In the rows, 128 means zero.
Rows swapped in pairs by one turn or mirror: which row each one swaps with
vaba: [127 129 105  86 178 160 116 125 158 131 133 132 132 140 124 102 117 119
 114 173]
Tet: [121 130 113  92 170 168 117 120 143 120 122 136 138 146 114  88 129 115
 127 167]
Duso: [124 133 111 110 141 139 136 131 151 146 133 157 152 130 125 100 151 112
 110 141]
foro: [120 147 106 107 147 146 121 122 152 141 148 155 115 131 124 110 126 113
 109 177]
nep: [116 141 123 125 156 134 112 100 143 127 120 115 157 163 147  92  97 112
  91 147]
bekod: [ 83 124 117 138 158 134 135 104 129 127 142 131 165 149 120 106 136 124
 110 134]
Zan: [100 126 119 114 146 144 119 134 154 139 150 114 123 161 129 126 100 135
 124 156]
Giso: [ 97 122 119 125 147 134 132  99 145 124 142 115 155 164 144 101  90 116
 119 152]
tov: [ 76 135 116 122 148 125 108 105 134 139 159 120 146 141 116 107 149 116
 115 142]
Nunom: [106 156 113 118 179 149 112 114 137 129 112 120 140 156 131  88 125 118
  80 161]
kope: [102 122 119 111 146 140 124 115 153 133 157 112 136 158 139 119  90 120
 130 160]
zolut: [ 76 135 120 123 151 127 108 112 132 133 154 115 150 136 115 102 152 119
 118 143]
vikad: [107 120 126 123 145 140 133 102 149 126 147 115 143 160 146 109  87 120
 118 152]
Miru: [114 155 118 125 169 145 120 118 134 125 108 120 149 161 142  85 114 114
  86 157]
vasiv: [ 76 137 116 128 149 126 109 113 130 138 154 112 143 144 116 103 151 117
 120 144]
Melit: [ 77 135 111 128 157 130 117 109 124 136 149 123 153 145 111 102 149 122
 119 139]
pif: [125 128 113 108 146 142 130 133 141 143 123 157 157 138 126  95 154 112
 108 142]
lifar: [ 75 129 119 135 152 131 124 107 131 135 142 122 160 146 117 106 149 117
 119 141]
pim: [124 133 112 112 152 139 130 134 140 143 125 151 163 133 124  96 156 114
 105 143]
Bemo: [103 119 126 117 144 137 133 111 153 127 154 120 145 160 141 114  93 119
 131 156]
kired: [ 85 130 109 144 158 144 136 116 130 133 136 124 160 149 125 114 146 132
 107 141]
gidar: [127 135 104 106 134 141 128 128 155 142 150 155 141 129 131 111 145 109
 113 157]
mip: [111 162 111 114 142 115 100 136 155 150 134 125 127 141 135  99 127 118
  91 163]
Kemu: [132 131 102  99 171 152 117 131 169 136 131 136 134 136 134 101 110 124
  94 165]
Vudu: [ 96 126 117 106 145 140 115 124 150 141 162 109 131 155 133 113 101 133
 136 158]
tonaz: [118 133 112 113 153 144 123 135 143 141 121 151 160 141 122  87 160 118
 105 139]
dapuf: [133 128 108  90 176 157 116 132 160 133 139 131 132 141 129 102 107 119
 108 168]
Zesas: [117 142 120 128 165 137 117 111 139 130 113 113 160 162 147  93 108 120
  84 151]
kif: [122 140 115 109 159 144 117 148 137 139 118 140 154 147 123  86 157 120
 102 142]
pud: [ 72 128 114 129 155 135 118 109 131 139 150 119 152 141 114 104 146 113
 126 144]
deseg: [101 156 112 108 147 116  88 134 152 149 141 112 133 150 135 103 133 118
  91 153]
kizem: [117 150 119 120 170 141 121 109 131 127 110 117 157 159 143  82 116 115
  88 150]
lilub: [119 130 119 102 172 173 121 115 136 122 118 135 140 150 110  92 126 115
 123 164]
Topu: [107 123 125 110 142 141 129 110 153 132 155 121 141 159 143 113  86 130
 126 156]
Nivug: [129 129 107 103 140 143 134 126 149 142 142 158 146 125 127 104 142 105
 108 154]
sir: [111 156 112 104 144 113  93 129 157 148 140 123 126 139 137  99 127 118
  94 156]
Vuges: [110 118 119 118 143 142 131 106 149 126 147 112 149 160 142 105  86 119
 122 149]
Nup: [ 81 143 118 106 148 115  94 125 141 144 142 107 137 142 127 102 145 110
 104 154]
Teda: [ 73 136 121 119 147 118 108 116 132 141 158 113 145 142 121 104 138 114
 121 151]
mul: [118 147 116 119 155 164 135 117 125 127 116 149 141 158 123  84 138 115
 120 163]
rekit: [128 156 120 129 140 132 124 132 134 137 114 147 144 166 147  97 123 116
  99 151]
tos: [125 139 104 104 137 144 130 123 156 138 151 159 134 125 123 108 137 114
 114 161]
Saf: [126 130 105  86 174 160 112 130 162 130 131 132 132 143 124 100 110 120
 115 165]
duk: [127 156 115 116 135 118 106 140 151 149 129 133 133 150 147 101 123 121
  94 160]
vonut: [123 130 111  93 182 167 117 125 150 124 129 129 133 142 119  97 117 120
 125 165]
nagi: [113 124 119 123 153 131 128 104 144 125 120 112 159 162 153  98  96 112
  99 155]
zugun: [100 159 117 111 148 114  90 120 144 146 148 105 142 146 132  98 138 113
  98 154]
Lemir: [104 163 106 112 172 145 106 118 149 145 131 123 121 144 124  99 127 122
  89 179]
gagim: [106 119 120 121 142 136 131 109 148 126 147 109 143 158 144 117  90 118
 124 149]
bubu: [ 72 134 121 126 150 130 115 109 134 135 146 109 148 141 115 109 148 118
 118 144]
zet: [122 135 116 104 165 172 127 118 128 121 121 141 141 148 111  88 128 115
 127 160]
bukug: [110 121 125 118 145 143 128 100 142 126 148 113 150 165 143 107  90 121
 127 153]

Swapped with lilub: gidar
Swapped with vasiv: vikad
Swapped with zugun: nep
Swapped with mip: Miru
Swapped with sir: kizem
Swapped with lifar: kope

Rows swapped in pairs by one turn or mirror: which row each one swaps with
damug: [ 68 124 141 136 125  99 128 125 120 139 126 124 135 117 108 174 114  97
  97  83 111 136]
duve: [100 110 145 124 140 133  93 111 128 122 151 145 149 120 138 147 113 107
 126  94 110 129]
Lut: [ 80 111 126 139 132 124 110 119 122 116 111 124 120 104 135 137 115  98
 149  87 117 123]
ponu: [ 69  90 145 122 129 116  69 128 145 128 133 124 132 115 134 136 102 113
 116  79 117 146]
dezer: [ 84 117 118 130 119 120  87 134 113 124 134 118 132 120 140 156 102 155
 110  97 144 133]
fet: [101 112 158 141 101 103 127 150 121 116 120 142 134 122 136 163 101 130
 117  94 130 138]
Fetub: [ 77  96 138 126 123 102 106 129 125 132 135 109 135 113 174 155 112 127
 113  74 133 135]
Vap: [ 80 125 139 163 139 121 107 126 140 139 123 116 126 104 139 161 103 123
 101 129 126 132]
kisa: [ 66  87 128 125 134  90 106 126 134 126 134 119 140 103 125 147 119 129
  95 102 115 170]
Momi: [ 86 104 162 128 119 118  82 145 133 141 134 141 133 116 134 147 106 100
 121  91 135 143]
Tof: [ 74  73 132 121 129 113 107 124 134 121 135 101 132 114 150 126 107 133
 101  94 113 144]
vazok: [ 77 124 120 151 119 109 126 122 120 108 114 129 127 101 123 156 103 110
 117  86 111 173]
Mik: [ 76 131 152 138 125 108 131 131 126 116 135 139 157  98 131 147 103 123
 129 116 130 158]
mel: [ 97  98 157 150 128 108 137 114 130 114 131 118 125 122 115 141 117 103
  95  98 103 141]
Zavu: [ 93  85 159 127 121 112 123 135 102 133 125 145 138 116 151 148  97 132
 115 107 113 142]
kove: [ 83  99 139 131 115  99 104 143 112 148 126 132 140 118 135 138 119 140
 140  96 108 128]
Koz: [ 89 101 147 123 128 132 128 121 156 114 132 132 120 122 152 139 110 134
 105 104 150 141]
misub: [ 72 121 118 114 141 117 126 123 118 120 123 134 160 111 117 163 118 130
 131 114 111 142]
nel: [ 71 114 154 135 139 128 128 132 127 120 123 114 134 110 124 133 130 117
 111  59 120 130]
fada: [ 79 112 124 138 128 125  85 129 132 157 128 135 113 125 137 139 104 107
 123 109 105 130]
morep: [ 83 124 127 133 112 102  91 131 154 124 146 128 119  98 131 173 109 128
 106 112 105 151]
vumud: [117  99 128 131 122 109 113 123 138 118 124 110 120 119 135 137  89 115
 104  98 132 117]
gepon: [100 126 135 144 120 139 106 128 110 106 132 133 105 110 139 150 104 109
 130 100 117 135]
Saziz: [ 87 105 166 123 124 134 108 128 138 110 125 101 130  91 129 151 100 134
 113  84 114 160]
gomo: [ 64 118 151 136 128 122 127 155 135 122 139 130 117 151 119 151 119 113
 108  95 111 149]
Nukug: [ 71 101 156 125  96 121 108 105 137 124 125 128 128 130 156 146 106 110
 123  89 118 119]
pali: [ 56 135 147 148 129 122 122 122 121 139 112 121 121  97 120 155 113 106
 112  78 108 145]
rap: [ 66 127 140 124 129 117 134 145 124 113 135 151 134 102 132 157  92 107
  88 101  99 135]
zod: [ 87  92 128 113 120 120 128 141 142 140 143 112 125 123 150 154 130 126
 118  85 138 132]
kor: [ 59 121 122 114 147  98 117 127 123 107 119 124 139 117 134 158  97 138
 103 115 103 144]
nak: [ 54 112 116 123 136 134 108 119 128 132 145 147 128 100 129 154 113 109
 114 121 132 129]
fimek: [ 67  97 155 111 101 132 130 130 120 135 144 111 148 126 121 143 109 128
 105  88 126 143]
Mifik: [ 75  78 140 117 133 111 141 129 137 114 131 107 134 122 140 149 108 139
 119  81 133 148]
Pepet: [ 65 112 142 130 131 102 126 112 130 118 144 151 100 114 134 162 106 144
 118  98 118 135]
gis: [ 77 106 118 120 142 117 123 125 135 131 136 149 119 113 130 148 125 153
 101  85  96 140]
gorul: [ 78 133 145 123 130 125 108 115 146 128 135 145 129 135 107 159 102 129
  88 102 110 157]
nomun: [ 95 107 147 108 120 132 105 121 134 124 135 108 159 100 132 145  99 105
 104 107 125 164]
sibi: [ 66 135 127 144 132 120  96 138 128 136 139 129 143 134 122 153  91 134
  84  96 109 146]
dalop: [ 78 120 109 136 142 112 123 126 116 126 139 131 144 107 149 162  96 131
 132 121 127 140]
nasu: [ 94 105 133  95 136 135 129 109 128 114 129 121 144 123 134 149  96 106
 101 115 119 140]
zer: [101 111 145 110 128 135 108 121 133 142 119 108 116 109 136 132  92 111
 101 103 106 118]
bubig: [100 105 132 136 106 111  96 125 141 154 114 120 150 116 127 136 113 126
 107  93 129 122]
bilo: [ 92  91 151 137 112 121  92 141 133 117 103 126 149 115 126 165 112 135
  96  90 122 138]
puvub: [ 86 136 123 124 135 130 112 125 128 137 134 117 127 118 145 127 112 110
 120 127  97 134]
Tupak: [100 122 128 133 128 122 151 129 127 129 133 108 129 121 127 138 104 117
  95  89  95 139]
bomub: [ 70 128 115 117 119 121 107 141 145 124 121 136 120  94 110 148 112 129
 106  87 107 163]
koli: [ 97 104 136 125 125 105 119 107 151 108 129 159 118 107 140 162 108 122
 113 110 114 147]
Gid: [ 58 124 140 137 119 111 131 132 122 128 137 118 128 116 135 169 115  96
 128  87 147 139]
vuvuv: [ 97 105 129  96 115 138  95 121 123 129 120 124 113 122 140 156 100 101
 115  98 112 131]
naniv: [ 77 113 151 127 135 124 114 129 125 134 133 126 137 118 101 145 104 130
 101  59  96 143]
Podi: [ 54 130 115 152 135 113 107 132 107 117 138 120 140 103 136 152  99 144
 112  98 118 137]
panoz: [ 60 133 133 143 128 124 111 131 146 122 127 115 124 118 120 164 113 114
 102 103 156 137]

Swapped with Saziz: Vap
Swapped with zer: pali
Swapped with bubig: bomub
Swapped with Koz: Mik
Swapped with panoz: nomun
Swapped with sibi: ponu
Swapped with vazok: vumud

Rows swapped in pairs by one turn or mirror: which row each one swaps with
fop: [140 146 126 129 141 124 149 126 132 130 146 118 100 116 112 123 141 109
 148 139 113]
zata: [135 131 142 154 123 144 117 120  99 136 127 137 148 137 134 119 165 122
 142 131 118]
mutet: [122 123 117 122 149 146 130 145 117 117 139 141 120 122 115 112 117 128
 113  98 113]
Rafo: [110 133 111 136 119 143 113 126 111 157 148 144 126 142 142 130 138 101
 122 139 130]
lupo: [128 135 115 131 136 114 132 133 123 155 123 112 108 134 101 133 168 130
 129 139 125]
Pid: [125 136 129 152 155 133 112 114 110 129 119 120 110 115 147 143 124 134
 120 136 122]
dadiv: [103 134 125  97 129 126 126 103 126 140 131 135 114 104 120 114 122 119
 121 128 125]
lotip: [145 121 111 135 120 141 148 106 120 150 125 139 122 133 133 145 156 131
 120 129 141]
tafo: [130 134 141 143 122 142 117 120  94 143 130 143 149 135 137 112 163 123
 142 129 121]
mam: [125 120 123 147 152 154 127 134 139 128 126 105 119 107 100 118 147 111
 118 113 130]
nagag: [135 126 110 146 128 137 136 123 130 141 145 107 145 128 120  99 125 118
 118 112 147]
mepav: [130 129 116 148 135 141 126 113 128 154 146 105 144 132 135 118 124 119
 127 128 153]
piva: [106 139 128 101 129 124 118 103 122 142 136 132 110  99 123 113 121 125
 119 127 121]
fir: [129 106 135 122 141 117 125 106 124 126 120 120 132 114  98 101 140 136
 139 127 131]
zafe: [119 130 121 125 149 149 123 141 108 118 134 146 113 117 132 129 113 127
 118 109 108]
Sogif: [144 131 119 131 121 122 147 128 126 144 142 127 102 134 112 124 121 142
 144 130 132]
segu: [125 124 122 130 141 136 144 118 131 138 154 110 142 128 112 118 153 111
  96 134 135]
dis: [137 134 153 120 132 153 110 123 122 139 140 126 133 119 132 110 117 124
 137 124  96]
Reso: [130 130 144 148 129 140 110 118  95 136 125 145 149 134 135 114 163 124
 142 129 120]
fide: [128 138 109 110 163 124 109 113 114 131 132 107 117 106 121 128 146 136
 116 124 105]
lok: [103 134 101 125 130 115 134 109 119 132 136 135 100 117 110 124 130 117
 113 140 137]
gufo: [119 126 114 119 155 134 136 115 118 142 156 108 135 121 126 116 150 111
  93 130 116]
Fede: [137 130 145 162 126 143 115 118 107 130 124 134 145 135 130 119 167 127
 135 131 118]
Roren: [161 148 112 138 128 133 125 118 130 119 121 106 129 107 124 116 133 125
 128 112 114]
pugu: [143 109 120 128 129 147 111 123 125 133 115 120 139 127 122 115 164 111
 118 104 145]
vig: [132 118 128 128 136 126 137 112 132 124 132 133 134 131 100  85 147 111
 133 114 111]
rufak: [162 144 106 135 125 127 118 136 127 116 118 117 109 120 122 126 137 123
 129 110 113]
butid: [112 134 136  96 129 141 110 108 126 142 143 129 118 109 132 107 121 124
 131 124 115]
sagem: [124 133 133 142 153 139 111 118 104 127 123 122 115 113 148 143 116 134
 117 133 120]
guva: [126 121 110 140 135 159 125 119 114 131 144 145 122 123 108 127 182 109
 136 122 121]
laf: [130 132 145 144 123 142 114 122  95 139 127 147 145 135 143 116 161 122
 141 124 118]
Vare: [145 120 104 139 120 142 144 107 125 143 127 137 120 133 129 145 159 132
 114 129 142]
pav: [127 135 126 157 154 135 110 107 112 126 119 114 111 115 145 140 125 127
 122 135 131]
rilu: [117 134 117 136 123 146 114 121 107 163 148 143 128 142 143 135 133 106
 123 143 128]
fozip: [112 144 110 111 125 125 135 125 101 155 133 140 128 124 127 109 159 125
 143 120 142]
fupit: [122 116 115 130 138 159 122 127 109 132 155 140 116 119 102 124 171 109
 141 125 111]
gafim: [131 111 136 117 140 114 125 105 128 127 121 117 133 117  99  99 142 133
 136 126 129]
sude: [134 131 152 113 132 147 110 121 127 138 140 125 127 116 133 108 122 127
 137 119  97]
mogu: [119 133 131 140 154 138 106 120 100 123 125 134 116 115 147 139 116 133
 119 130 118]
laboz: [119 118  95 153 136 114 122 126 113 123 128 138 114 128 100 120 136 107
 128 140 137]
Zunid: [127 144 129 123 134 139 146 123 122 127 157 131 107 114 108 129 157 109
 149 132 105]
Sab: [128 136 112 106 164 120 109 112 114 126 132 104 117 110 118 129 146 129
 116 120 108]
vutim: [123 119 133 148 142 155 134 127 144 123 134 113 124 111 103 117 154 113
 118 114 141]
fatur: [118 119  95 151 135 118 124 126 119 122 130 140 109 127 103 122 136 102
 125 140 139]
pog: [119 127 108 128 121 140 113 131 118 144 153 154 127 149 129 111 140  98
 124 129 109]
fefu: [158 150 114 142 127 136 124 122 125 117 121 108 134 108 126 118 126 123
 124 110 111]
bem: [116 131 107 105 163 127 109 115 108 141 146 104 125 114 117 126 146 125
 120 126 107]
raveb: [121 134 131 138 156 143 113 123 103 124 128 132 117 116 147 140 110 131
 120 127 115]
kifef: [123 125 111 127 123 132 128 127 121 133 139 156 130 142 112  99 141  92
 123 122 102]
bili: [156 131 132 144 120 136 132 134 124 140 148 125 109 133 114 121 121 140
 141 139 117]
Tonak: [146 128 146 160 123 138 117 115 110 129 124 131 140 140 122 120 165 132
 132 134 118]
leka: [128 118 112 137 131 152 125 121 109 127 145 145 116 122 107 125 184 104
 132 123 125]
nin: [139 117 114 124 120 143 130 108 128 141 121 127 126 126 131 135 164 128
 113 114 156]
tagom: [137 142 114 132 142 102 132 134 126 149 125 110 104 133 112 127 158 129
 124 139 123]
kef: [143 135 109 120 127 122 108 135 119 126 113 124  93 118 120 145 138 125
 131 123 129]
Duni: [122 121 113 133 125 136 126 123 123 137 143 159 132 147 115 105 146  95
 127 116 105]
Samut: [118 135 133 138 149 141 109 123 101 128 127 134 116 117 151 139 117 133
 117 124 119]
baz: [117 138 125 116 122 132 125 124  96 155 129 142 147 127 137 108 163 124
 139 120 130]

Swapped with lok: vig
Swapped with segu: fop
Swapped with bem: fupit
Swapped with mepav: bili
Swapped with dadiv: kifef
Swapped with Zunid: gufo
Swapped with sude: Rafo

